cols: A R S F Y C Z H K
Bek: [ 64 -61 -20 -46 -48 -30 -64 -15 -22]
keb: [-26 -23 -28  21  12  23 -28 -23   5]
Nani: [ -5 -12  26  -6   9 -21  97  36  -1]
Dav: [ 77  -7   6  -1 -92   0  10 -31  50]
Tidi: [-21   9  -5  -6 -12  -1  96  26  36]
dutur: [  2  14 -62  38 -10  35  36  -4 -36]
bul: [-20 -34  11   1  68   8  -4  13 -17]
Benor: [ 19  25   2   8   2  -4   2 -39 -16]
Mapa: [-21 -26  11 -36   5   6 109 -25 -33]
tuvu: [-36 -62  35 -10  38  36   1  14  -4]
Volev: [-26 -23 -28 -18  12  23 -28 -23   5]
[ 77  -7   6  -1 -92   0  10 -31  50] -> Dav
[ 64 -61 -20 -46 -48 -30 -64 -15 -22] -> Bek
col: [-15 -23  36 -31  26] -> H
[-36 -62  35 -10  38  36   1  14  -4] -> tuvu
order: [-62 -36 -10  -4   1  14  35  36  38] -> tuvu
order: [-21  26 -12  -6  36   9  -5  -1  96] -> Tidi
key -> tag
[8] -> Q_586
[35] -> Q_337
[11] -> Q_569
join bul 6:  -> Q_586

cols: L T E G
pono: [ 15  44 -52  16]
ruviv: [ -9 -17  78 122]
Vod: [ 15  44 -52 -15]
[ -9 -17  78 122] -> ruviv
order: [-52 -15  15  44] -> Vod
tags:
[-16] -> Q_394
[44] -> Q_13
[-9] -> Q_44
[-10] -> Q_327
[78] -> Q_828
[-17] -> Q_238
join ruviv 2:  -> Q_238
[ 15  44 -52 -15] -> Vod
order: [122  78 -17  -9] -> ruviv

cols: J W U M
figi: [  1  19 -10  10]
batud: [ 20  10 -10   1]
lada: [ 11 -13 -23  -5]
luz: [60 37  2 22]
tags:
[60] -> Q_879
[22] -> Q_216
[-23] -> Q_633
[2] -> Q_786
[3] -> Q_607
[1] -> Q_656
join luz 3:  -> Q_786
order: [-10   1  20  10] -> batud
order: [22 60 37  2] -> luz

cols: N P X B
Kivis: [-123   41 -124  -19]
sudop: [-73  27 101 -40]
pime: [ -73   27 -124  -28]
both pime Kivis:  -> [-124]
col: [27 27] -> P
both Kivis pime:  -> [-124]

cols: suk Konor zik vug Fut pef Rimo
didon: [ -8 -50  -4  -7  53 -13   6]
saker: [  0  70   2  -7 -30 -19   0]
fetu: [24  5 -6 -4 55  9  8]
Mol: [ -1 -40  -2   2 104   5  -9]
Gom: [ 17  -5  29  15 -41   9  -2]
leles: [-2 79 -5 -1 43  7  1]
fod: [ 8 55  9 -4 25 -6  5]
fabe: [ 11  50  -8   2 113  -7  -4]
col: [-8  0] -> suk
col: [ 8 -9 -2  1  5] -> Rimo
[ 17  -5  29  15 -41   9  -2] -> Gom
both fod didon:  -> [-4]
Table of tags by key:
[4] -> Q_987
[5] -> Q_734
[1] -> Q_638
[79] -> Q_933
[8] -> Q_314
[2] -> Q_131
[9] -> Q_797
join leles 7:  -> Q_638
col: [ 70   5 -40] -> Konor
order: [-6 -4  5  8  9 25 55] -> fod

cols: zimok Lup Zeleg vada ravup
Lebof: [-16 -93  -9 -60  46]
Logol: [ -5   9  -6 -54  22]
sesa: [ 7 26 12 26 -6]
col: [-16  -5] -> zimok
[ -5   9  -6 -54  22] -> Logol

cols: Vaduz Maba saz Pater lobad nibir moba tos dolob
rezo: [ -3 -45  22 -24   3  35  53 -24  -2]
murum: [ 82  62 -18  -8 -35 -46  45  99  48]
ligu: [ -3 -45  22 -24   3  35  53  81  -2]
gutif: [ -3 -45  22 -24  40 -11 -27 -68 -18]
Tari: [ -3 -45  22 -24   3 -34 -23 111 -70]
[ -3 -45  22 -24   3  35  53 -24  -2] -> rezo
tags:
[-2] -> Q_518
[48] -> Q_84
[-45] -> Q_22
[-70] -> Q_374
[-18] -> Q_39
[3] -> Q_830
join Tari 9:  -> Q_374

cols: nete geme vuvo kap Tuga geti
Mig: [ 68  66  38 -22 -31  33]
gul: [ 68  66  38 -22 -31  26]
depe: [ 68  66  38 -18  83 -31]
col: [-22 -22] -> kap

cols: mubip vokot vifi lutel
sonim: [-55  42 -15  -3]
fuv: [-33  96 -77  12]
Pazu: [-25 125  70 -13]
vil: [-103  -51  -77  -76]
gela: [  -8 -118    6  -37]
mif: [-16 -10  60  42]
kovu: [86 62 15 16]
mek: [-36   3 -34  54]
fik: [-65  45  68  37]
Baf: [-59  95  26 -96]
col: [-76 -37  42  16  54] -> lutel
col: [-118  -10   62    3] -> vokot
[-16 -10  60  42] -> mif
[-65  45  68  37] -> fik
[-25 125  70 -13] -> Pazu
both vil fuv:  -> [-77]

cols: tevet reb Sema mis zef
tifim: [ 20  49  95 -27 -44]
voze: [  3 -30 -27 -63 -71]
Nuza: [85 65 18 52  9]
lapav: [-78 -44 -41  46 -72]
order: [-27 -63 -30   3 -71] -> voze
tags:
[49] -> Q_16
[-30] -> Q_791
[65] -> Q_286
[9] -> Q_186
[-44] -> Q_508
join Nuza 2:  -> Q_286
both lapav tifim:  -> [-44]
[85 65 18 52  9] -> Nuza

